(in the rows, 128 means zero)
Where one turn sends some rows of the set: a few examples, then the rows asked
fov: [137 131  95 112 144 123  98 126  82 144 116 149 158 137 101 119 126 163]
goz: [177 145  99 117 146 136 124 171 116 163 101 110 132 162 124  91 126 115]
Tevi: [135 122 161 136 102 129 122 117 119  82 116 114 147 119 144 151  92 102]
sek: [110 120  67 136 123 145 123 154 109 118 116 103 134 136 129  95 149 157]
doma: [140 144  96 124 137 127 138 165 132 153 135 110 113 154 166  83 161 120]
romuf: [133 136 103  84 121 134 155 148 102 136 123 103 105 162 126  91 163 147]
pori: [155 135 175 115 110 130 132 130 117  90 107 102 135 131 139 143  90  90]
sipo: [149 138 174 114 113 131 123 115 107  92 109 100 144 120 146 141  95  92]
sefe: [156 154 114  98 148  91 129 135  83 166 130 151 142 147 134 111 125 158]
gisu: [146 151 178 119 110 118 134 123 112  94 119 100 136 120 167 133  96  92]
Nival: [132 171 104  99 147 108 119 173 111 139 121 130 120 135 159  86 158 136]
Rup: [168 145 101 100 132 105 161 151  90 162 116 116 123 165 136  97 112 157]
guto: [130 140 165 129 109 118 129 118 118  88 124 102 139 107 174 135  97  97]
likug: [130 126  75 143 138 156 104 159 126 135 114 106 145 146 123  93 155 125]
livig: [143 140 170 128 112 115 128 116 107  98 117 106 150 115 160 138  82 103]
tugam: [169 131 106 118 135 103 148 131 106 181 140 131 128 166 146 104 126 144]
mik: [141 131  70 150 134 119 132 156  94 141 110 117 154 137 136  96  95 168]
gupu: [152 151  86 111 138 140 134 176 104 133  84  94 129 152 117  83 123 137]
tok: [128 128 158 141 101 121 131 126 124  85 129 113 138 115 171 145  99  99]
zuga: [131 156  84 137 154 111 100 164 102 140 113 142 159 121 146  99 117 157]
gen: [128 132 161 129 107 134 118 108 109  86 119  98 150 112 153 142  97 102]
kib: [110 149  82 117 144 140  96 163 108 120 112 125 142 124 129  96 160 139]
Lotuv: [149 132  74 162 144 116 121 162 122 162 124 123 156 141 155  92 113 136]
Dede: [150 128 170 133 106 113 136 119 116  98 121 117 142 125 159 148  79 105]
duni: [129 152  81 122 131 116 152 178 115 133 121 106 119 139 172  78 135 153]
Niz: [141 145 162 133 114 131 119 130 113  85 107 100 148 111 160 133  86  94]
Riruf: [122 119  83 124 118 108 155 126  91 146 145 124 128 146 148 109 135 178]
Duvu: [156 165 108  91 155 127 107 169  95 146  97 126 137 146 118  94 137 128]
Pab: [159 110  88 138 136 137 117 130 101 161 121 127 157 161 104 114 117 148]
fim: [131 140 172 121 110 130 122 121 117  83 119  95 136 115 159 136 113  88]
bogim: [140 128 175 117 102 122 138 114 115  91 127 111 130 133 148 147 105  99]
zukep: [133 133 165 124 104 135 125 136 127  75 115  98 129 117 152 138 110  88]
zefa: [136 137 176 117 107 121 133 108 110  95 130 104 132 117 157 139 105  98]
nukof: [152 122 107 100 132 145 130 132 112 157 131 115 118 172 112 104 165 126]
naveg: [149 117  93 105 122 137 135 130  86 140 109 114 140 161  94 112 124 168]
povoz: [110 135  91 123 138 106 110 130  94 142 147 149 145 126 148 114 149 167]
pizi: [136 147 116  77 135 122 120 135  89 143 126 134 121 153 116 107 169 142]
zoli: [141 138 157 139 112 124 125 142 126  86 110 108 143 116 163 136  86  95]
rano: [121 109  83 145 126 128 126 124 119 150 154 130 138 150 146 112 152 152]
Tifi: [147 140 174 120 110 121 141 140 127  90 117 108 126 126 169 136  97  88]

Rup -> mik
nukof -> rano
fov -> kib
And these:
guto -> gisu
zoli -> pori

Where one turn sends some rows of the set: a few examples, then the rows asked
X: [172 131 195 131 120 118 112 130 110 110  94 149 142 118 149 194 157 104
 156]
H: [ 96 104 175 161 103 120 115 140  99 183 101 125 152 148 134 165 124 105
 143]
C: [189 151 171 103 121 117 116 139 109 147  96 125 143 136 126 134 142 109
 143]
L: [138  98 155 154 142 134 171 135 162 113  97 129 148 113 159 127 151 112
 119]
U: [ 85 136 192 130 126 111 117 125 113 163 127 143 166 138 149 134 136  74
 164]
D: [ 48 127 185 135 129 138 138 128 119 105  97 142 131 117 110 130 126 113
 142]
A: [126 117 163 154 153 124 138 120 144 110  96 141 194 110 163 120 159 113
 174]
P: [131 176 145 156 180 138 150 135 115 107 101 155 168 113 115 136 132 117
 141]
B: [101  88 182 112 171 128  82 137 110 143  92 127 149 142 122 166 130 128
 145]
R: [151 122 149 169 158 117 132 164 135 149  95 116 158 170 136 103 116  98
 127]
S: [142 144 188 160 100 116 127 118 129  89 106 140 102 136 145 120 119 115
 106]
Z: [146 144 198 140 123 120 142 154  92 116  54 112  94 152 130 126 144  93
 136]
Y: [120 127 138 176 181 132 143 131 153 104  73 146 136 137 123 147 133 130
 114]
F: [141 126 185 180  82 120  98 144 119  92  92 136 137 152 119 154 109 124
 147]
G: [ 98 116 192  89 148 120 111 137 107 156 100 137 142 115 133 127 174 109
 145]
K: [157 154 189 155 118 121 119 148  66 112  75 123 140 148 132 147  96  97
 160]
Q: [111 118 181 173 175 131 146 141 103 106  83 133 168 151 120 108  86 104
 134]
J: [ 74 126 171 146 147 130 116 139 120 114  82 147 108 117 138 182 175 118
 145]

Z -> B
X -> D
And these:
H -> A
Q -> C
F -> U
Y -> K

